Each path below is one point turned by a fixed rotation once a step. After each direction that follows a path, write how fast that rotation turns it, in degrees per step (0 if it stays still).
Each turn is a multiple of 5 degrees from 10 to 175, or 0.
Each row of a path follows its step; steps can be skipped.
path 1
step 0: [ -7   4  -2  17   0  15   3   9  19  -9   6  -4   8 -15  -2  -1  -2   4
   3  -1   4  11 -23  18 -15  -2 -14 -11 -20   1  -6   4  -2  -1]
step 1: [  4  -1   0   3  -8 -20 -16   4  19   4  -9   1   0  -9  -1  19  17   8
  -5 -14   3 -10 -12  11 -16  -8  -5   7 -14   8  -6  -9  -8  -6]
step 2: [ -8  12   0   6   1  -8  -9   2  14   3 -19  -7 -18   0  12   9  -2   0
  -2 -11  13  -7  19  16   2  11 -12   1  -8   2   3  -4  13  18]
step 3: [ -2  -4  -3   6  -4  -6   1  -5  13  -3  -8  -1 -25  -9   8 -12 -11  -7
   7   7   8  20 -13   6  15   4 -12  11  -4   7 -14  -7 -10  16]
step 4: [ 22   2 -10  -1  -4  10   8   4  24  -2  -1 -10 -10 -17 -11   8  -4 -14
 -11 -12  -7   2 -10   0   0   4 -16  10  12   5  -4   3 -14   0]
step 5: [ -1  -1  -7  -9  -9   0   8   5  32   8  -5   2  -2 -10   0   2  -6  10
   7 -18  -4  -1   2   9  -8  -7   1   0  -4   2  -3  31  15   4]
step 6: [ -1  10   1  17 -11  -6  -2  -3  14  -9 -16   8   2   7  10  18   5   6
  -4   0  16  10  -8   0   2  -4  -1  -7   0   2 -30  18   7   5]
step 7: [ -5  -4   7  20  -3  20  -3   3  18  10 -15  -5   1   9   7  19   0   2
   8   0   9   0 -12  22   5  11  -7   2   3   3   2  -5 -18   1]
step 8: [ -2 -16   0   5   9  -9  -4   5  26  -1  -3  -6  -6  -1   3 -15  12   4
   5 -18  12   4  -1  11 -15   9  -7  16   4 -15  -3  -5 -14   6]
step 9: [  9  14  -1   7  16 -11  -8  -7   9   2   0   6   0 -17 -11   0 -10  13
  -7 -17   0  10   0   8  -7  15 -22  -2  -3   2 -13   3   4  18]
step 10: [  2  -8   6   3 -15 -10   4  -2   3  -1  -6   6  -5  -7   8  16   0  -7
   3 -12 -22   5 -12  13  11  -3 -22   2 -16   5  -2  12  -4  22]
[-3  3 -6 -3 -2 -4  8  1 -4  3  0 -2 -2 -1 -5 -2  1 -1  3  0 -6  3  0 -4
 -2  6 -6 -2  2 -2 -2  4 -5  2] : 65
[ 2  5 -2 -2 -5  0  0 -4  4  2 -4 -6 -6 -1  0  0 -1 -2  3  4  2  3 -2 -2
 -2 -5  5  0  9  4  3  1  4  0] : 35
[-2  4  6 -2  0  2  4  9  0  3 -8 -4  5  3 -3 -1  4  5 -1  2  5  1 -7 -1
 -2 -2  1 -2 -1 -2 -1 -1  1 -2] : 55
[ 4 -6 -4  1  0  2 -2  2  1 -2 -2 -8  6 -3 -2 -3  1 -8  5  2 -1  1 -1  5
  1 -2  0 -3 -1 -1 -1 -3 -6 -7] : 100
[ 6  0  0  2  1  2 -5  4 -6  3 -3  4 -2 -6  0  5  5  3  0  3 -1 -3 -2 -1
  3  0 -3  3  3  5  5  5 -6 -1] : 125
[ 6  4 -1  4  1 -2  0  1 -1 -9 -1 -2  1  2  0  3  7 -6 -7 -2  3 -1  3 -6
 -2  1 -2  0  5 -4 -3 -1  1  0] : 155
path 2
step 0: [  3  10 -22  -4  12   4   9   3 -14   5  16   2  -1  -5   8  -4 -10   1
  -4 -10  -6  15  24  -6   4  16  -6   6   4 -15   3  10   7   8]
step 1: [-15  11  -6 -10  -6  -1  -2  -7  16  17  -8   4  -7  -2  19  -6  -5 -15
 -17 -14   0 -14  -9   5  -1  -3   9  -8   0  -2   7  -6  12  17]
step 2: [ -3   1  -2  23   1  19  -4  -3  15  11   3   1   0  -2 -10   4  11  -7
  19   2   4  -9 -16  20 -11   2   5   4   6   4   7  10 -17   1]
step 3: [ 15  -4   2  10 -14  10   3   3 -26   1   2   9  -6   1 -15  11  -6  -8
   9 -12  13  13  -1  -6   1  -2 -20  -6   0  -6   7   9  14  -5]
step 4: [  0 -12 -18 -15  15 -14  -1  -6  -4  11  -2   4   6   9   2   2  -9  13
  -3  -4  -6   8 -16  -8   4   7  13 -24   2  -2   0   7  18   1]
step 5: [-21  10  -5   7   6   6  15  -6  12  -1 -18   1  -5   3  -6   8  17   0
  -8  15 -15 -11  -3  17  21  -2  -1  -4  -1   1  -6   5   5   0]
step 6: [ -5 -11  15   5  -3   6   9   1 -14  -3   5   0  -4   1   3 -15  17 -22
  19  14   5  -4  -7 -10   3  -1  -7  19   3  -4   0  13   3  11]
step 7: [ 12  -2 -21  -5 -21   9 -11  -3  -5 -15  -1   4   4   1  -3  -9   2  10
  -4  -7   9   1  -2 -23  -3   5  17   2 -15  -4  -1  16   8  -4]
step 8: [-20   1  -8 -14   8  -1   1 -10   2  -2 -17  -2  16  -2   3  22  -6  16
  -2 -10   8   7   1   9  -7 -17   2   5   0  11 -14  10   2   9]
step 9: [-23   6  -2  -6  -2  14   7  17 -12   1   9  -6   0  11 -11   2  -5  -7
  12   0 -22   0   3   5   8   6   1  12  19   0   3  -7 -10  11]
step 10: [ -6  -3   7   8 -22   6 -19   1   3  -2  -3  21   3  14  10 -13   1  -9
  -3   2  -1   6 -14 -20   1   1 -13  -6  -5  -9   5 -15  -4   9]
[-3  2  2  6  0 -5  2 -2  7  1 -3 -1  5  4 -8 -4  1  2 -8  0  2  4 -2  0
 -6 -2  3 -1 -1 -2  0  3 -2  1] : 120
[ 4 -3 -2  2 -1 -4  0  7 -3 -3 -6  2  2  1 -1  2 -5  6  6 -4  1  0  2  4
 -4 -7  4  1  4  0  1  4  3 -5] : 80
[-2  1  2  2  2  4  8  3 -2  4 -6 -5 -3 -1 -5 -3 -1  2  6  3  2  2  3 -1
 -5  5 -7  5  1  2 -3 -2  0  0] : 115
[-5  3 -2  3  3 -2  6  1 -1  0 -3  8  4 -1  5 -5  2 -3  0  0 -2 -4 -3  0
  2  0  1  6  1 -1  8 -6 -1 -4] : 85
path 3
step 0: [  5  14 -13   0  13  -4  -1  -9  -5  -5  12  -6   8 -11  -5  -5   9   7
 -23  -4   5  14 -22  11   7  12   2  12  -5  -1   6   0   1   3]
step 1: [  1  10   3   2   7   9  10  -3  -9   3  16   3  11  -6  -7  -3  -6   7
  -2  -1 -11   5 -22  -5  23  -1  12  14  -6   8  -6  18   5  -6]
step 2: [ -3   8   1   8   9  -6 -14   0 -16 -10   2  13   5  -4   0  -5   8   5
  21   4   1  16 -11 -12  20   1  19  -2  -4  -2  -7  11  -5  -3]
step 3: [  8  14  -8 -13  -3 -18  -9   4   5 -11   7   2   9   4  -7  -6   0   4
   4   3   6  29 -14  -3   8   2   8  -2   2   0   2   1 -16  15]
step 4: [  0   7 -11  -9  -8 -11  18  11  -5  -2   5   0   6   5  -9  20 -14  -1
  -1  -4   2  19 -10   7  19   8  14   7 -10  11   2   0   3   7]
step 5: [ -8  -5  -9   9   8  -9   3  15 -18  -8  18   5  -2   1 -16  10   5  -4
  12   7  -1   9 -11  20  14   4   9  -9  -3   3   6   6  10 -10]
step 6: [-10   3  -5 -14  -6  -1  -2   2  -2   0  16  14   4   5 -22  -6  16   5
  18  13   6   6 -17   1  -2   3   4  -4  12   2  12  15   5   3]
step 7: [ -8   5  -3 -12  -1   6   7  -9  -4   5  -2  13  12   6  -5   5   2  13
   8   0  13  10  -5   0   8  22  21   0   6  -3  21  -7   5  13]
step 8: [ -8 -17  -4   0  20  -5   7  -8  -2  -8  13  13  12   4  -8   0  -7   5
  -6  -7  -2   9  -4  19  18   6   9   3   5 -10  13  -7  -1  12]
step 9: [-12 -18  -5  -7  10  -5  14  -1  -9   6   3  24   6   6 -15  -9   2  10
   0   3   2   9 -13  10   3 -12   6  10  -1  -1 -15  13   1   6]
step 10: [  0  -1 -10   3   5   2  -4  15 -20  17  -2  14   5   2  -1  -9   6  19
   0  12  19   8  -5   0   4  -7  22  -2   5  -1  -2  -2   1  12]
[ 5  2  0 -2 -3 -9 -2  0 -1  2 -1 -1  4  4  9 -7 -2 -4  0  5 -3 -1  1  2
  3 -2  4  1 -3 -2 -2  3  6  0] : 40
[  1  -3  -2  -5  -1   5 -11   1  -1   1  -3   1   1  -1   1   1   3   3
   8   6   1  -2  -1   4  -3  -3   2   3   0   1  -2   4  -5  -2] : 95
[ 6 -2  3  6  6  1 -2  5  0 -3  3 -2  0  1  4 -5 -1  3 -2  5  1  3 -3  5
 -3  3  0 -6  0  1  5 -5 -4 -3] : 140
[-2  7  3  3  0 -3  2  2  2  2  6  3  3  0  6  1  4  4  9  0  5  1  2 -3
 -4 -3 -1  3  7 -2 -2 -4  0 -3] : 90
